[[110 116 143 146 149 115 141]
 [143 146 111 121 142 120 123]
 [151 131 130 119 120 145 115]
 [125 118 133 135 146 141 110]
 [126 134 118 148 153 127 105]]
=>
[[143 146 111 121 142 120 123]
 [126 134 118 148 153 127 105]
 [151 131 130 119 120 145 115]
 [125 118 133 135 146 141 110]
 [110 116 143 146 149 115 141]]

[[120 129 124 128 134 129 128 132 138 136 118 137]
 [142 126 139 113 134 115 133 124 129 130 130 127]
 [138 134 129 129 126 127 131 124 128 127 130 115]
 [119 126 122 126 141 127 122 125 145 145 131 132]
 [131 132 132 124 140 125 122 119 137 138 129 133]
 [117 138 123 145 107 143 134 143 108 106 121 135]
 [133 138 135 113 156 115 114 107 151 153 121 141]]
=>
[[119 126 122 126 141 127 122 125 145 145 131 132]
 [117 138 123 145 107 143 134 143 108 106 121 135]
 [120 129 124 128 134 129 128 132 138 136 118 137]
 [138 134 129 129 126 127 131 124 128 127 130 115]
 [131 132 132 124 140 125 122 119 137 138 129 133]
 [133 138 135 113 156 115 114 107 151 153 121 141]
 [142 126 139 113 134 115 133 124 129 130 130 127]]

[[132 132 149 145 135 143 133 152 138 141]
 [133 132 146 144 134 149 134 151 135 141]]
=>
[[133 132 146 144 134 149 134 151 135 141]
 [132 132 149 145 135 143 133 152 138 141]]

[[131 127 130 127 132 134 127]
 [127 140 122 136 122 112 126]
 [140 123 132 126 129 130 117]
 [142 126 136 124 131 123 129]
 [135 133 126 133 124 122 117]
 [136 140 125 143 132 140 115]
 [122 121 123 123 138 142 127]
 [123 151 110 152 135 145 110]]
=>
[[123 151 110 152 135 145 110]
 [127 140 122 136 122 112 126]
 [122 121 123 123 138 142 127]
 [136 140 125 143 132 140 115]
 [135 133 126 133 124 122 117]
 [131 127 130 127 132 134 127]
 [140 123 132 126 129 130 117]
 [142 126 136 124 131 123 129]]

[[145 123 131 129 118 123 102 107 148 155 117 153 149 131  99]
 [150 147 122 150 113 136 101 156  99 127 135 102 118 126  99]]
=>
[[150 147 122 150 113 136 101 156  99 127 135 102 118 126  99]
 [145 123 131 129 118 123 102 107 148 155 117 153 149 131  99]]

[[134 114 131 153 124 141]
 [128 141 134 137 139 123]
 [130 138 132 134 147 118]
 [118 126 137 128 125 119]]
=>
[[134 114 131 153 124 141]
 [130 138 132 134 147 118]
 [128 141 134 137 139 123]
 [118 126 137 128 125 119]]

[[147 133 126 122 127 132 121 138 139 128 126 129 135 135 150 125]
 [133 136 118 125 126 121 112 126 153 125 112 127 131 102 128 136]
 [139 128 136 124 125 130 130 133 144 132 129 118 138 127 133 132]
 [121 124 111 123 136 118 106 130 129 132 130 132 122 101 112 134]]
=>
[[121 124 111 123 136 118 106 130 129 132 130 132 122 101 112 134]
 [133 136 118 125 126 121 112 126 153 125 112 127 131 102 128 136]
 [147 133 126 122 127 132 121 138 139 128 126 129 135 135 150 125]
 [139 128 136 124 125 130 130 133 144 132 129 118 138 127 133 132]]
---
[[113 127 131 146 121]
 [119 124 128 154 122]
 [141 125 135 117 134]
 [112 125 126 116 132]
 [139 124 135 134 130]]
=>
[[146 121 113 127 131]
 [154 122 119 124 128]
 [117 134 141 125 135]
 [116 132 112 125 126]
 [134 130 139 124 135]]

[[132 120 120 129 123 131 127 125 131]
 [127 120 122 131 158 131 127 127 132]
 [135 119 102 129 123 139 122 122 136]
 [132 120 120 129 123 131 127 125 131]
 [132 120 120 129 123 131 127 125 131]
 [132 121 121 129 123 131 127 125 131]
 [131 122 123 129 137 131 127 125 131]
 [132 120 120 129 123 131 127 125 131]
 [135 119 102 129 123 139 122 122 136]]
=>
[[125 131 132 120 120 129 123 131 127]
 [127 132 127 120 122 131 158 131 127]
 [122 136 135 119 102 129 123 139 122]
 [125 131 132 120 120 129 123 131 127]
 [125 131 132 120 120 129 123 131 127]
 [125 131 132 121 121 129 123 131 127]
 [125 131 131 122 123 129 137 131 127]
 [125 131 132 120 120 129 123 131 127]
 [122 136 135 119 102 129 123 139 122]]

[[125 148 107 142 132]
 [139 126 145 122 123]
 [125 125 124 139 132]
 [131 134 134 125 126]
 [124 122 142 109 115]
 [156 132 139 131 119]
 [144 147 140 112 102]
 [120 104 146 113 131]
 [129 135 107 152 145]
 [155 128 144 128 116]
 [117 129 130 117 118]
 [114 121 117 120 141]]
=>
[[142 132 125 148 107]
 [122 123 139 126 145]
 [139 132 125 125 124]
 [125 126 131 134 134]
 [109 115 124 122 142]
 [131 119 156 132 139]
 [112 102 144 147 140]
 [113 131 120 104 146]
 [152 145 129 135 107]
 [128 116 155 128 144]
 [117 118 117 129 130]
 [120 141 114 121 117]]

[[135 132 128 135 126 115 132 132 132]
 [129 140 135 116 125 144 120 127 116]
 [101 143 128 132 122 140 132 109 123]
 [125 128 130 130 130 131 129 122 125]
 [122 136 127 120 139 138 124 143 127]
 [119 128 122 124 144 127 128 141 131]
 [126 128 130 129 127 127 129 128 128]
 [132 124 127 121 128 127 131 134 128]]
=>
[[132 132 135 132 128 135 126 115 132]
 [127 116 129 140 135 116 125 144 120]
 [109 123 101 143 128 132 122 140 132]
 [122 125 125 128 130 130 130 131 129]
 [143 127 122 136 127 120 139 138 124]
 [141 131 119 128 122 124 144 127 128]
 [128 128 126 128 130 129 127 127 129]
 [134 128 132 124 127 121 128 127 131]]

[[136 151 132 120 135 130 118 136]
 [114 129 126 123 133 121 150 139]
 [131 142 134 110 120 132 134 123]
 [108 135 127 107 128 132 137 122]
 [127 130 125 135 107 130 143 106]
 [124 126 125 136 117 122 150 124]
 [147 142 127 119 138 124 110 131]
 [112 119 123 136 133 125 128 139]
 [118 113 125 141 127 126 127 136]
 [137 133 123 139 130 126 115 128]
 [143 130 149 123 129 143 129 128]]
=>
[[118 136 136 151 132 120 135 130]
 [150 139 114 129 126 123 133 121]
 [134 123 131 142 134 110 120 132]
 [137 122 108 135 127 107 128 132]
 [143 106 127 130 125 135 107 130]
 [150 124 124 126 125 136 117 122]
 [110 131 147 142 127 119 138 124]
 [128 139 112 119 123 136 133 125]
 [127 136 118 113 125 141 127 126]
 [115 128 137 133 123 139 130 126]
 [129 128 143 130 149 123 129 143]]

[[148 109 131 113 124 142 131 126 152 135 143 122 126 147]
 [149 114 131 126 122 142 131 126 153 134 142 121 126 147]
 [121 120 131 132 124 133 130 126 116 134 152 130 131 140]]
=>
[[126 147 148 109 131 113 124 142 131 126 152 135 143 122]
 [126 147 149 114 131 126 122 142 131 126 153 134 142 121]
 [131 140 121 120 131 132 124 133 130 126 116 134 152 130]]
